A single turn carries every row of the set below to another of its rows. Some are shown first; where does it send the rows asked next?
let: [  3   9 -27   0   1  -2  46  10  -1  -7   2   8]
totil: [  3   1 -31   4  15  11   9  16   6  -7  19   0]
pabun: [  9   3 -32   0  13   5   9  13  10 -12  21  -3]
das: [ -4  16 -18  -7  -4   0  25   4  -8  11 -21  -8]
raz: [  3   4 -29   1   3  14  10  21   6   9 -12 -16]
zeve: [ 10  17  -7 -21  -6  -5  27  24 -24  -3  11  -7]
sudin: [ -1   8 -26   3   2   1  45  11  -3  -3   1   9]
mikir: [ 15   6 -27  -4   1  11  17  20   8   2 -10 -24]
Buvi: [  0  10 -28  -1   1  -6  42   7   2  -6   2  11]
kevi: [ 13   9 -30  -8   0  -1  10  14  15  -2  -9 -20]
vif: [  1   8 -32  -4   2   2   3  14  14   5 -11 -11]
kug: [ 14   2 -29   1  13   9  16  17   7 -13  21  -8]
lumus: [ 14  14 -26 -12   8  -1   3   9   0 -16  22 -12]
nesi: [ -2  15 -22  -6  -3   2  17   6  -3  12 -22 -12]
vot: [  7   5 -30   4  16  13  16  21   4 -10  22  -8]
geta: [ -3  14  -8 -13  -4   4  21  27 -29   9   9   1]
rop: [  5  12  -7 -19 -10  -6  32  22 -20  -4  15  -5]
fili: [  4  15 -20  -6  -3   5  23   8  -5  10 -22 -17]
fita: [ 17  10 -22  -6  10  16  13  19 -11 -10  21 -19]
pozel: [  2  17 -22  -9  -4  -4  17   3   1   7 -21 -13]
binuz: [-10  18 -13 -17  -5  -9  10  19 -19   7   9  10]
duli: [ -2  15 -11 -21 -11 -17  22  15 -13  -5  15   3]
sazib: [  4  18 -18 -11  -6  -4  28   2  -6   5 -20 -12]
timal: [ -3  12 -29  -5  11   4  -7  10  -2  -5  19  -1]
Pozi: [  8  -1 -29   5  15  15  15  19   3  -8  20  -6]
fes: [-13  12 -12 -14  -9  -9  18  18 -17   5  13  10]
Gesog: [ -3  11  -4 -10   1   7  17  26 -26   9  13  -1]
tili: [ -7  10  -8 -12  -8   2  27  25 -25   6  13   2]
Gov: [ -4   9 -28   2   2  -2  41   9  -1  -2   1  13]
Rof: [ 13  14  -3 -18  -2  -2  24  22 -21  -4  16 -11]
Noso: [  2  16 -17  -8  -5   1  29   5 -10   8 -20 -13]
fozin: [ -2  18 -19 -10  -5  -5  24   0  -5   7 -20  -8]
dap: [  4   7 -32   2  15   6  11  16   9 -11  23  -4]
fide: [  4  21 -11 -24  -7 -17  16  16 -15  -4  12   2]
sano: [  9   7 -31   1  15   7  15  18   7 -13  23  -9]
Zupev: [  6  18  -7 -23  -3 -17  11  13 -11  -6  16  -1]
vuf: [  8  16 -20  -9  -4  -1  23   5  -2   5 -21 -19]
zub: [-10  15  -9 -14   0  -8   4  16 -16   7  13   9]
remef: [  2   6 -32   5  17  11  12  19   6  -8  22  -4]
gego: [ -1   7 -25   2  13  20   3  20 -13   1  18  -7]

fide moves to zeve
zub moves to Zupev
nesi moves to pozel
Now find these:
dap moves to sano
Gov moves to Buvi
mikir moves to raz
tili moves to fes
timal moves to lumus
sazib moves to Noso
totil moves to pabun

